In the data rows, the value 128 means zero.
Here are some points:
[145 121 181 106 139 162 142  70 106 164  98 149 159 134 124 124 104 150
 140]
[119 123 106 138 121 127 109 129 143 100 111 111 128 140 140 131 153 127
 113]
[162 133  86 136 129 133 120 119 106 144 133 138 117 156 120  82 162 135
 142]
[151 135 116  97 159 131 111 101 114 105 139 133 105 160 136 136 155 135
 113]
[146 152  95 121 155 135 125 151  90 128 156 134 161 168 102 118 123  91
 121]
[140 125 110  99 123 148  99  78  70 110 108 107 133 131 190 110 121 134
 112]
[120 127 118 129 136 129 104 134 142 105 150 111 100 140 138 150 162 122
 132]
[112  98  97 162 122  93 142 139 147 103 186 145 111 140  89 103 123 129
 162]
[119 139 157 118 134 168 134 110  97 121 110 162 127 149 132 148 115 154
 115]
[130 107 169 128 126 158 132 126 147 110  85 109 142  79 141 155  92 121
 145]
[116 113 140 110 110 141 115 103  85 158 138 119 124 137 152 127  89  84
 107]
[105 101 170 125 109 166 135  78  90 172 147 145 113  95 104 151 106 112
 130]
[174 129 103 117 132 158 110 101 167 129 131 124 124 137 154  89 160 152
  89]
[124 187  97 181 150 145 134 158 144  76  92 145  97 119 111 191 158 158
 183]
[101 109 213  97 166 117 152  69  99 216 157 152 102  84  81  88 176 158
 191]
[107 118  73 173 135  89 111 190 149  94 159  88 145 133 122 110 198 105
 116]
[148 168 156  78 148 135 145 133 130 106  87 125 131 124  88 134 102 130
 127]
[165 144  88  93 158 160 114 124 131  95 125 125 147 148 169 106 146 140
 100]
[108 141 171 141 144 134 136 108 104 137 109 145 123 140  86 140 139 155
 152]
[130 118 133 121 142 147 126 103 100 159 109 134 146 125 158 110 101 113
 118]
24 more points follow, each with its number after it:
[138 124  66 184 130 115 134 211 145 108 162  91 167 125 114 137 178 127
 121] 0
[158  92 118 112 112 114 124 151 137 107 149 122 135 138 147  92 121  91
 115] 1
[ 93 103 123 134 123 118 132 162 112 123 124 149 149 112 104 167 149 165
 138] 2
[ 94 134 162  56 113 146 120 140 146 129 152 166 108 110  90 153 138 128
 116] 3
[145 139  96 122 115 139 115 157 125 113 138  90 106 152 164 168 144  94
 110] 4
[144 152 110 131 119 112 103 145 147  78 123 135 103 165  96 146 153 137
 128] 5
[142 126 103 174 112 147 148 124 141 126 109  72 163 141 146 111 132 105
 110] 6
[115 124 110 121 136 147 116 104 102 158  94 128 121 133 129 115 131  92
 142] 7
[136 140 185 106 106 121 118 126 140  94  90 164  93 151 114 140 101 136
 152] 8
[119  95 107 129 121 117 107 119 160 161 131 104 166 158 139 113 123 111
  50] 9
[133 110 139 119  96 132 110 120 138 164 142 140 112  91 137 104 132 113
 153] 10
[106  87 170 126  93 163  79  62  87 124 103 143 103 156 181 161  94  76
  88] 11
[ 94  73 127 184  97 136 106 128 119 115 130 155 112 129 172 136 134 131
  95] 12
[138 118 116 126 129 137 139 117 108 121 134 103 176 115 150  93 142 132
 134] 13
[128 114 103 144 115 117 109 132 137 110 140 115 123 169 102 136 147 120
  98] 14
[170 138 123  98 107 137 137 114 118 127  85  91 113 108 185 126 100 130
 123] 15
[118 146 165 110 124 142 109  84 133  98 140 162  94 150  89 176  97 146
 105] 16
[107 142 129 126 101 120 125 118 109 117 127 126 104 163 148 158  90 114
 125] 17
[103 145 178 130  95 153 112  97 109 111 158 159 102 126 110 155 117 165
 120] 18
[ 87 116 163 139 129 142 117 129 123  98 144 137 129 149  87 168 106 175
 116] 19
[ 90  99 153 100  65 106 155 122 136 144 120 167  74  70 115 179  72  72
 113] 20
[121 107 108 110 133  91 164 116 129 167 107 134  85 121  82 117  84 133
 171] 21
[166 137 129 119 149 135 150 148 139 113 130 133 143 125 111 119 140 157
  98] 22
[108 100  77 123 122 107  91 135 120 178 141  86 143 143 131 140 134 103
 114] 23
Which two of these numbered points are nearest to each point below, looking only along the 6 directions in which the first points spread most? Their numbers follow each, nearest first.
[127 110  83  95 146 142  87  91 160 126 134  80 139 155 177  86 107  97
  36] > 9 1
[ 81  75 160 175 145 136 123  64 108 161 127 135 125 105 126  99 165 152
 106] > 10 7
[127 128 145 107  96 132 114  98  80 189 114  89 142 114 210 101  99  78
 136] > 11 7
[146 143 168 119 129 150 128 107 124 121  57 107 110 133 196 112  51  95
 120] > 15 11
[118  97  91 164 105 102 111 143 122 143 161 108 148 137 142 122 137 113
 123] > 23 14
[125 125  90 160 135 102 139 152 108 169 146  92 181 102 176 112 152  90
 150] > 23 1
[ 87  97 163 144 102 113 149 140 130 145 134 138 153  76 102 109 171 136
 122] > 10 21
[147 110 147 121 145 147 161  72 105 176  79 116 125  94 115 119 132 118
 110] > 3 7
[156 141 145  70 119 173 119  99  91 107 107 136 113 134 140 137  69 115
 161] > 16 8
[136 138 122 110 117 139 108 169 169 108 138 107 130 143 150 142 105 104
 117] > 6 4
[164 159 106 122 124 122 172 180 136 135  85 136 149 124 142  88 144 116
 149] > 22 13
[101 170  78 133 127 118 125 181 143  68 125 119 127 176 122 145 162 176
 117] > 5 14
[114 128 141  95 112 135  97  94 113 138 115 155 112 120 146 133 117 119
  96] > 7 15
[110 120  88 175 127  92 124 195 143 113 168 102 136 135  97 119 185 141
 121] > 0 14
[123 137 137 157 105 126 167 147 135 134  92 139 141 101 149 148 170 142
 178] > 2 19
[141 166 126 125 103 149 135 100  99 134 103 115 100 118 113 154 113 116
 197] > 16 19
[133 121 114 159 124 114 112 150 149 106 167 136 132 142 126 133 162 146
  89] > 14 5
[105 133 134 177 138  97 139 166 152 144 140 175 150  95  14  94 145 185
 166] > 21 2
[142 106 135 117 135 122 128 121 126 150 111  89 131 132 159 114 129 125
 109] > 13 6
[161 132 129 126 120 116 151 222 126 133 195 105 181  82 112  59 173 147
 110] > 1 22
[123  98  94  87 103 162 109 114 160 144 121 106 113 123 171 114  97  83
  67] > 9 6
[143 139  72 185 156 110 165 203 158 136 179 114 185 113 101  82 162 124
 126] > 0 14
[118 106 167 124 131 132 145 136 127 147 130 131 140 116 119 116 107 130
 102] > 3 10
[133 128 132 110 139 148 122  77 125 135  97 106 125 120 193 103 132 129
 126] > 15 13
[148 140 158 123 137 149 134 113 135 135 122 146 117 116  93 157  88 150
 184] > 8 3
[104 108 141 158 100 129 125  98 113 135 102 121 131 119 170 150 140 136
 117] > 12 7
[108 131 160 125 102 145 127  84  88 151 119 161 124 105 135 153 103 115
 159] > 18 16
[158 120 114  98 160 108 125 120 119 107 110 154 166 153 113 128 116 143
 141] > 22 13
[112  84 222 128 169 109 146  92 128 171 125 182 123 121 133 114 104  86
  74] > 10 21
